In the data rows, the value 128 means zero.
Some points, each followed by its number:
[ 91 148  93 151  99 133  71 116  73 167  88 124  70 116  70 129 148 124
 173 113 168 136 183 134] 0
[109 159 112 163 121 143  74 131  82 153  76 138  78 127  71 102 111 101
 147  91 147 105 141 114] 1
[162  96 165  92 165 132 163 151 173 118 138 138 172 149 161 174 123 144
 111 177 124 157  96 148] 2
[123 171 128 157 145 171  77 175  93 123  72 178  85 169  76  86  86  83
 125  91 126  75 103  94] 3
[120 117 121 114 116  98 154 127 154  63 156 115 151  99 159 118 197  68
 171 132 175 114 176  55] 4
[ 93 153  94 156 102 141  69 121  70 175  88 131  67 122  66 126 149 118
 176 107 169 131 188 132] 5
[134  89 139  89 134 121 151 119 170 148 128 115 162 136 154 169 135 163
 109 163 136 166 112 164] 6
[ 88  95  91  96  90  86  96  78 117 138  90  77 104  91 104 168 131 168
 134 162 156 179 133 156] 7
[162 169 160 175 150 135 157 137 150 126 153 139 157 120 156 108  99 114
  68 105  75 109  89 121] 8
[165 100 166  96 167 134 165 156 170 111 143 143 171 150 162 171 120 139
 114 176 119 152  94 144] 9
[125 177 126 177 140 161  85 151  96 153  80 158  91 146  83  91 100  91
 145  82 136  85 122 110] 10
[107 150 110 153 118 140  79 128  88 155  83 135  83 128  77 112 123 111
 149 101 151 115 150 122] 11
[ 64 123  59 133  60  64 106  97  97  53 127  85  98  64 113 137 165 159
 159 156 159 152 185 133] 12
[154  92 155  85 156 131 176 136 180 147 161 129 179 146 176 174 184 138
 167 164 167 163 152 147] 13
[137 168 146 157 156 174  82 175  93 128  80 179  88 170  77  99  77  91
  95 103 110  86  92 105] 14
[ 82 133  78 127  78 199 106 195 106 183 118 196 101 203 111 160 149 157
 141 148 155 138 156 187] 15
[163 159 160 165 152 125 162 136 159 107 155 135 163 114 162  93  92 103
  67  98  69  97  76 102] 16
[161 153 159 159 153 118 160 133 161  94 152 130 163 108 161  86  96  95
  81  96  78  92  79  87] 17
[147 132 142 131 144 159 153 177 137 117 161 168 146 163 153 140 138 114
 161 147 121 116 135 127] 18
[127  80 134  81 130 113 140 109 159 146 120 104 150 129 142 171 133 167
 112 165 138 170 115 163] 19
[ 96 148  90 146  87 193 151 171 165 190 149 184 154 189 157 147 189 176
 165 134 173 139 172 199] 20
[182 121 186 126 182  81 144  79 129  99 147  80 140  78 136 116 100 122
 103 122  87 133 102 101] 21
[171 169 168 175 156 135 168 136 159 128 164 139 167 119 167 111  97 117
  57 107  64 113  82 124] 22
[158  95 160  90 160 128 163 147 173 118 139 134 171 144 161 173 134 140
 119 174 133 157 106 144] 23
[165 162 163 169 154 128 164 136 159 113 158 136 164 116 164  98  93 107
  63 100  67 102  77 109] 24
[132 137 131 140 126 155 174 122 189 171 163 140 181 152 174 125 197 180
 186 117 175 135 172 183] 25
[103 159 105 163 114 144  71 129  74 159  82 138  71 126  67 106 130 104
 161  94 156 110 166 117] 26
[164 158 163 162 152 131 164 127 158 133 159 131 164 119 162 118 107 123
  71 113  79 121  93 128] 27
[139  85 136  87 140 103 116 110  87 111 142 105 102 111 109 153 129 157
 141 164 113 158 154 140] 28
[ 81 110  74 106  72 179  94 184  70 168 122 177  78 188  95 184 135 169
 133 177 135 158 160 193] 29
[166 159 166 162 154 120 161 117 153 126 157 121 161 107 159 117 108 121
  80 114  83 124  97 121] 30
[118 163 125 154 135 155  81 164  90 111  83 164  85 151  79 101  94  98
 112 109 123  93 112 104] 31
[127 158 136 149 145 164  86 165  98 128  84 168  92 162  83 105  90 100
 103 108 119  95 103 110] 32
[136 171 140 153 155 187  87 179 106 149  77 186  96 183  86  90  89  87
 133  87 127  79 100 105] 33
[120 157 123 161 130 145  98 138 114 145  83 143 106 137  98 102  81  99
 114  91 126  99  84 113] 34
[ 95  88  99  88  96  85 116  81 137 135 105  78 124  95 124 163 142 166
 127 159 156 174 133 153] 35
[ 97 148 100 151 107 141  77 123  81 166  89 132  77 126  74 121 141 118
 163 106 162 125 173 130] 36
[136 136 120 138 119  98 163  73 139 130 172  87 153  93 163  99 161 122
 184  95 135 122 161 108] 37
[160 116 155 113 156 141 168 168 153  91 167 155 162 152 166 141 121 122
 124 158 102 121 105 122] 38
[119 168 122 157 136 155  86 160  94 114  87 162  90 152  85  88  97  88
 128  95 127  82 114  93] 39
[ 65 152  60 152  66 135  87 157  93  85  90 151  87 137  92  78 126  89
 159  96 163  72 146  84] 40
[114 146 112 147 107 177 165 149 184 182 157 165 172 173 168 138 197 182
 173 128 176 138 173 196] 41
[110  80 122  81 117 156 135 134 167 189 116 137 150 172 137 183 148 184
 105 168 154 173 127 198] 42
[168 103 169 100 169 128 163 146 168 113 142 135 169 141 159 165 119 138
 111 169 117 151  96 140] 43
[166 159 165 163 155 118 160 117 152 122 156 121 160 105 158 114 107 118
  80 111  83 121  97 117] 44
[105  92 109  94 106  79 114  78 129 123 106  75 120  86 120 157 133 160
 126 156 146 170 129 143] 45
[140 112 138 109 127 118 164 147 140  60 177 136 152 134 166  78 118 108
  65 112  73  76 101  84] 46
[104 148  99 147  95 187 157 162 174 187 152 176 162 182 162 143 192 178
 168 131 174 138 171 197] 47
[114 122 115 121 109 106 141 131 138  69 147 121 137 105 144 113 183  76
 156 130 166 110 171  64] 48
[118 171 120 173 127 152  93 147 109 140  80 152 101 141  94  88  78  85
 116  79 126  83  83 102] 49
[154 145 153 150 148 121 157 132 161 105 147 130 161 114 158  97 103 105
  84 104  88 102  86 100] 50
[ 87 113  81 110  79 175 101 179  81 165 125 173  88 183 103 175 138 164
 135 168 138 153 158 186] 51
[135 126 123 129 120 117 170  84 160 153 169 100 166 114 170 111 172 144
 187 103 149 131 163 136] 52
[162 159 160 165 152 125 162 137 159 106 155 135 163 114 162  93  92 103
  67  98  69  97  76 102] 53
[166  78 166  84 168  86 129  90  96 105 153  86 114  93 119 157 119 164
 120 167  95 168 136 140] 54
[147  93 149  89 147 123 168 123 171 145 151 118 171 136 167 165 163 150
 145 158 152 161 137 153] 55
[139 167 149 157 158 175  83 176  92 129  81 179  88 170  77 101  76  93
  90 104 107  87  90 107] 56
[167 107 165 102 167 137 167 162 165 103 151 148 169 151 164 164 117 133
 119 173 112 143  95 137] 57
[160 145 158 151 154 116 157 129 152  99 153 127 157 108 156  97  99 106
  83 105  79 103  87  98] 58
[107 146 102 145  98 181 159 154 174 184 154 169 164 176 163 140 191 176
 170 128 173 138 171 192] 59
[141  73 138  74 141  94 122 104  87 104 152  97 105 105 114 162 132 166
 138 175 109 169 158 144] 60
[100  92 107  93 104 132 126 108 151 175 114 113 137 144 132 161 147 167
 121 148 156 162 133 173] 61
[149  86 152  84 149 106 154 129 168  98 125 115 164 126 154 168 105 156
  95 177 115 161  81 146] 62
[147  73 144  75 147  93 123 101  89 105 152  95 106 103 115 162 131 167
 135 175 106 170 154 144] 63
[153  96 153  88 155 129 177 138 178 137 167 129 178 142 178 170 191 122
 182 162 171 157 161 132] 64
[106 151 102 150 100 183 150 160 166 182 144 173 155 177 153 137 178 167
 161 125 168 132 160 186] 65
[187 154 188 158 180  99 163 102 148  99 162 104 160  87 155 105 102 113
  88 111  76 116  96 101] 66
[114  82 121  83 118 114 130 100 151 156 116 100 139 129 133 168 138 169
 114 160 145 171 125 167] 67
[115  81 110  78 110 112 115 122  90 115 142 114 102 124 112 164 138 158
 150 173 124 162 164 147] 68
[ 96  82 103  83  99 135 131 107 158 183 119 113 142 149 138 173 157 180
 123 158 160 173 140 186] 69
[168 166 165 173 154 133 166 137 159 122 161 139 166 119 166 105  94 113
  58 104  64 107  79 118] 70
[160 151 158 157 154 115 160 132 162  89 151 128 163 105 160  84  99  92
  86  95  83  90  81  82] 71
[121 159 124 164 134 143  85 132  97 153  76 139  92 130  82 105  83 101
 126  90 131 106  99 116] 72
[104  85 110  86 107 133 135 112 157 171 123 115 144 147 140 170 152 173
 122 159 154 168 135 178] 73
[ 96 172  95 173 102 150  89 155 103 118  79 156  95 142  92  78  93  81
 135  80 141  72 105  91] 74
[106 160 108 163 118 144  72 131  78 156  79 139  74 127  68 104 121 102
 155  92 152 107 155 115] 75
[126 131 121 134 118 141 165 105 171 169 161 123 167 138 167 121 189 167
 187 111 168 135 172 166] 76
[189 119 192 124 189  83 147  85 127  95 150  85 141  82 137 120  97 122
 103 127  82 133  99 102] 77
[145  92 149  89 145 127 166 127 177 149 145 122 173 141 167 166 155 155
 127 159 146 161 126 159] 78
[101  82 107  84 104 128 127 104 146 174 121 109 134 141 132 171 151 178
 124 159 152 173 141 180] 79
[113 165 113 166 120 151 100 154 113 125  88 155 107 144 102  91  89  88
 126  90 131  83  94 100] 80
Which five points above are nearest to each new point? Their numbers follow each, smallest number first.
[111  83 104  80 104 114 113 129  81 108 145 120  96 127 110 162 143 155
 159 175 126 158 175 143] 28 45 60 63 68
[123 172 128 157 146 172  77 175  93 124  71 178  85 169  76  85  86  82
 127  89 127  74 103  93] 3 14 31 33 39
[135 109 133 107 123 113 158 139 139  68 168 129 148 128 160  88 121 114
  72 118  83  88 105  92] 17 46 50 58 71
[ 88 169  86 169  93 147  88 156 102 109  82 156  94 142  92  77 101  82
 140  83 147  70 114  88] 39 40 49 74 80
[136 128 128 130 126 138 172 109 173 159 166 123 173 137 173 122 179 156
 188 115 158 133 163 155] 25 41 52 55 76
[ 75 162  72 162  78 141  87 157  97  95  85 153  90 139  92  76 115  85
 150  90 156  70 132  85] 1 39 40 74 80
[ 99  95  93  91  90 134 115 144  93 126 140 136 102 145 115 165 150 150
 162 172 138 152 175 151] 28 51 61 68 79
[190 147 192 151 185  90 158  92 142  94 158  94 155  79 149 103 100 111
  94 111  77 118  96  94] 21 44 58 66 77
[149 114 145 112 144 134 161 154 147  97 163 144 155 145 162 139 123 127
 122 153 106 125 108 124] 9 18 38 43 57
[106  88  98  84  97 121 112 136  82 111 144 126  95 133 110 162 146 152
 163 174 130 155 178 144] 28 60 63 68 79
[132 108 131 102 129 106 165 131 162  84 168 119 161 112 170 141 200  84
 189 147 175 133 177  79] 4 37 48 52 64
[163 169 168 156 181 192  96 162 109 200  84 176 104 180  90  98  78  77
 127  76 114  86  86 109] 10 14 32 33 56
[153 112 150 109 150 139 163 160 153 100 161 149 159 151 163 145 124 128
 123 158 108 128 108 129] 9 23 38 43 57
[145  85 143  84 147 108 118 113  90 114 143 108 104 116 110 153 124 154
 136 163 109 157 148 139] 28 54 60 63 68
[154 133 148 132 148 158 164 177 146 114 171 168 156 162 164 141 138 116
 152 149 112 117 130 128] 9 18 38 43 57
[166  88 166  94 166  91 133  95 104 106 154  92 120  95 124 150 116 157
 114 159  91 160 129 136] 28 54 60 63 77
[137 131 121 133 120 102 166  74 147 136 172  89 158  98 166 101 165 129
 188  96 141 124 162 115] 4 37 48 52 76
[139 115 137 112 127 125 163 152 139  69 177 141 151 139 165  83 125 106
  77 114  81  78 110  88] 17 46 50 58 71
[ 73 127  67 123  65 200 109 197 106 187 125 197 102 205 115 171 160 169
 143 158 160 147 165 199] 15 20 29 51 65
[153 111 149 108 148 134 161 161 145  88 163 148 155 146 160 142 120 127
 121 160 102 125 107 123] 9 18 38 43 57
[151 151 139 152 136  88 154  82 120 100 169  88 139  79 150  88 133  99
 154  92 108 108 141  82] 21 37 44 58 66
[118 158 120 163 130 143  82 131  93 153  75 138  88 128  78 105  90 102
 132  91 136 107 111 116] 1 10 11 34 72
[ 60 121  55 132  56  70 107  98 101  62 128  87 100  70 115 143 178 170
 171 159 171 157 196 145] 7 12 35 45 68
[ 65 120  63 128  62  68  89  91  93  78  96  82  88  63  99 148 153 161
 167 158 170 164 175 139] 7 12 35 45 68
[153 112 150 109 150 138 163 160 153 100 160 149 159 150 163 145 124 128
 123 159 108 128 107 129] 9 23 38 43 57
[ 85 102  87 103  86  83  91  78 108 133  87  77  96  82  99 166 131 166
 143 161 159 179 139 153] 7 35 45 67 68
[149 140 136 140 135  94 159  83 131 109 168  90 147  89 156  99 143 109
 168 101 121 117 146  93] 4 21 37 48 52
[143 111 141 108 130 116 166 147 142  57 177 135 154 132 167  83 114 111
  66 118  72  81  95  87] 17 46 50 58 71
[144 139 128 141 128  89 160  70 133 115 171  81 148  83 158  90 153 112
 183  90 128 115 157  92] 4 21 37 48 52
[153 123 149 120 151 141 156 164 145  94 156 154 152 149 155 135 119 118
 128 149 108 117 108 119] 9 18 38 43 57
[157 131 151 129 158 163 155 181 144 121 155 171 151 167 153 154 132 116
 164 158 124 126 126 133] 9 18 38 43 57
[ 83 106  85 109  84  78  89  80 105 121  86  77  95  75  97 161 132 163
 147 159 161 177 143 147] 7 12 35 45 68
[ 99  97  91  92  88 133 112 148  84 117 143 138  96 144 112 163 149 145
 167 173 135 149 180 145] 28 29 51 60 68
[ 99  92 105  94 102 132 126 109 151 173 114 114 136 144 132 161 148 167
 121 148 157 161 134 172] 61 67 69 73 79
[ 51 119  45 130  47  57  98  92  88  47 123  78  89  57 107 144 174 167
 170 164 170 160 199 138] 7 12 35 45 68
[173  82 175  89 175  83 132  86 100 103 155  83 118  88 121 154 117 162
 116 164  92 167 132 138] 28 54 60 63 77
[132 134 128 138 126 144 163 111 173 166 154 128 169 140 164 118 178 162
 181 109 164 130 160 163] 25 41 52 59 76
[108 127 110 126 104 101 137 127 140  68 140 118 136  99 142 112 184  77
 158 128 172 111 171  64] 4 12 37 48 52
[132 127 121 130 118 125 171  90 166 160 168 107 170 123 172 114 178 151
 189 104 156 132 165 146] 25 37 52 55 76
[162 178 167 168 184 202  92 170 102 209  81 185  99 187  84  94  76  71
 132  68 115  78  90 110] 3 10 14 33 56
[121  85 114  82 115 114 120 128  89 105 149 119 104 126 116 158 135 152
 149 171 117 154 161 140] 28 54 60 63 68
[153 156 141 154 140  81 146  83 101  85 168  86 126  71 140  84 130  91
 154  93 106 104 146  71] 21 37 48 66 77
[ 59 125  54 133  57  70  96 102  89  55 117  90  88  70 103 138 164 158
 164 156 165 150 188 133] 7 12 35 45 68
